In the rows, 128 means zero.
R: 3 groups of rows, each row roughly a mix of its group's hidden directions:
R (101 x 10):
[[102 161 129 193 169 122 138 146 116 111]
 [126  64 136  85 118 113 132 120 170 108]
 [173 168 103  97  98 162 113 157 139 120]
 [134  81 148  78 106 140  97 134 167 109]
 [162  98  93  90 101 151  86 109 116 111]
 [117 167 112 112 102 167  78 105 118  96]
 [135 190 117 182 135 129 137 156 112 148]
 [139 100 138  75  96  93 141 117 171 146]
 [146  74 127 125 119 163 147 165  83 145]
 [104  92  97 143 134 121 140 109  75 173]
 [113 113  83 163 154 125 153 127  81 165]
 [148 151 174  99  99 129 133 139 185 107]
 [125 194 130 122 160 106 178 139 134 134]
 [149 166 116 159 107 120  71 116 136  87]
 [175 189 114 114 118 134 116 146 169 131]
 [ 88  95 151 106 171 148 175 126 125 146]
 [125 179 103 119  81 120  88 105 143 101]
 [123  75 140 103 102  89 103  99 150 157]
 [112 103 101 157 152 122 147 108  71 167]
 [149 131 159 113  99 110 134 141 195  96]
 [124  59 140  91 114 108 143 125 166 130]
 [151 175 129 189 155 119 104 125 115 105]
 [133 128 158 110 105  92 157 141 194 116]
 [129  57 137  93 118 112 132 125 169 115]
 [130 170 111 159 148 165 149 165 109  87]
 [134 192 107 132 100  90 105 101 152 126]
 [128 128 159 116 126  86 119 151 192  97]
 [122  71 120  91  99 104 163 132 142  96]
 [113  99 132 133 137 168  97  96  69 146]
 [171 103 122 135  95 133  79  94  98 150]
 [102 133 127  85 144 169 176 162 107 141]
 [146 159 171 110 115 129  99 143 176  89]
 [119 128 137 185 161 142 162 145  82 110]
 [ 96 168 154 167 168 126 162 151 150 129]
 [134  63 148 149 138  86 158 142 151 137]
 [127  95 154  78  99 123 101 134 175 107]
 [129  95 162  83 100 123  99 143 176 115]
 [149 165 138 119  95 124 149 143 188  95]
 [125  95 159  68 100 130 108 121 166 110]
 [124 127  97 168 155 144 118 115  62 150]
 [128  91 152  76 111 129  95 130 169  99]
 [110  68 140  79 124 131 156 128 143 161]
 [127  95 140 144 162 171 158 151  77 138]
 [156 142 111 159  91 136  69 121 113  93]
 [162 116 124  65  96 108 122  99 138 158]
 [138  58 129 108 101 114 151 128 170 127]
 [143  92  94  78 107 133  84 101 112 125]
 [128  90 157  81 102 132  84 135 163 111]
 [118  44 120 131 144 102 116 134 127 145]
 [139 177 126 185 142 113 104 125 127  87]
 [137 149  92 184 143 127 174 127  99 149]
 [126  87 139 141 154 163 165 148  78 148]
 [143  92 121  62 105 106 131 102 158 132]
 [132 175 112 155 162 170 145 146  99  97]
 [121 110 116  69 126 123 187 131 136  96]
 [103  96 124  69 109 152 148 110 118 169]
 [ 74 120 163 167 154  99 159 139 142 137]
 [145 161 118 169 107 100  80 104 143  95]
 [185 149 103 122 124 162 132 105  80 114]
 [134  76 141  95  88 114 155 123 172 132]
 [158 116 127 113 110 100  75  91 155 163]
 [118 141 147 157 141 100 169 153 186 106]
 [119  80 116 143 172 136 104 114  75 146]
 [125  65 147  79 126 116 140 111 161 115]
 [119 141 150  74  79 121 116 118 169 102]
 [163 186 113 148 121 131  77 132 128 104]
 [142 144 118  69 113 140 130 150 188 118]
 [143  68 146  97  91 124 146 119 169 126]
 [114 104 107 162 178 125 123 141  82 164]
 [153 161 163 122 101 115 148 125 183  92]
 [114  83 114 109 118 141  67 102  98 143]
 [149 157 162 122  91 126  99 148 178  97]
 [122 101 147  74  94 128  96 138 172 109]
 [122  95 127  71 113 110 169 131 168 108]
 [111  90 125  77 110 135 170 133 122 173]
 [133 171 158  86  92 143 106 126 161  96]
 [130 111 141 195 162 126 156 131  87 126]
 [126  85 139 138 154 158 169 148  81 153]
 [158 106 106 109 103 146  66 100 104 141]
 [134 152 124 193 151 142  74 128 131 127]
 [139 200 108 138 118 148  92 125 112 102]
 [135 177 113 155 110 137  76  99 117  96]
 [143 114 160 132  92  77 129 124 168 169]
 [152 174 124 183 136 113  95 130 128  90]
 [125  51 148 138 137 108 163 143 136 139]
 [141 179 154 110  87 128 146 141 177 112]
 [ 75 156 147 140 179 127 166 143 141 125]
 [ 97  97 155  84 165 126 152 125 171 141]
 [140 175 106  91  90 132  82 126 153 113]
 [ 97  99 156 183 155 108 124  97 105 145]
 [129  73 113  91 100 151  87 108 103 131]
 [159 177 109  80 119 161 139 154 149 118]
 [152 151 122 171 111  90  80  96 146 110]
 [ 88 131 128 188 145 142 132 169 108  99]
 [123 115 130 165 112 102  57 124 135 159]
 [156 144 103 158  83 141  86 112  86 121]
 [146 163 106 143  89 143  71 111 112  99]
 [123 100 149 195 166 113 147 110 106 124]
 [127 188 132 143 160 118 176 152 150 115]
 [131 160 159  75 100 150 111 101 144  93]
 [124 136 142 202 137 132  80 128 117 146]]
which group is each row in? (one row of each group first):
[118  74 122 152 166 118 138 129  92 173] -> (82)
[125 187 115 112 110 109  90 103 167 109] -> (77)
[112 136 127 192 159 119  76 114 115 137] -> (98)

[ 98 165 154 156 163 121 181 152 142 126] -> (98)
[107  86 149 108 162 122 182 135 134 164] -> (77)
[136 173 103 170 154 153 144 121  79 140] -> (82)
[122 148 133 118 163 111 192 170 135 152] -> (77)
[165 141 112  96  89 123 121 158 183 114] -> (98)
[118 136 107 159 173 138 125 107  63 142] -> (82)
[ 99 115 148 188 143 143 158 160 132  94] -> (98)
[ 88 101 129  81 137 102 167 135 164 109] -> (98)
[132 175 107 143 127 140 162 182 114  93] -> (98)
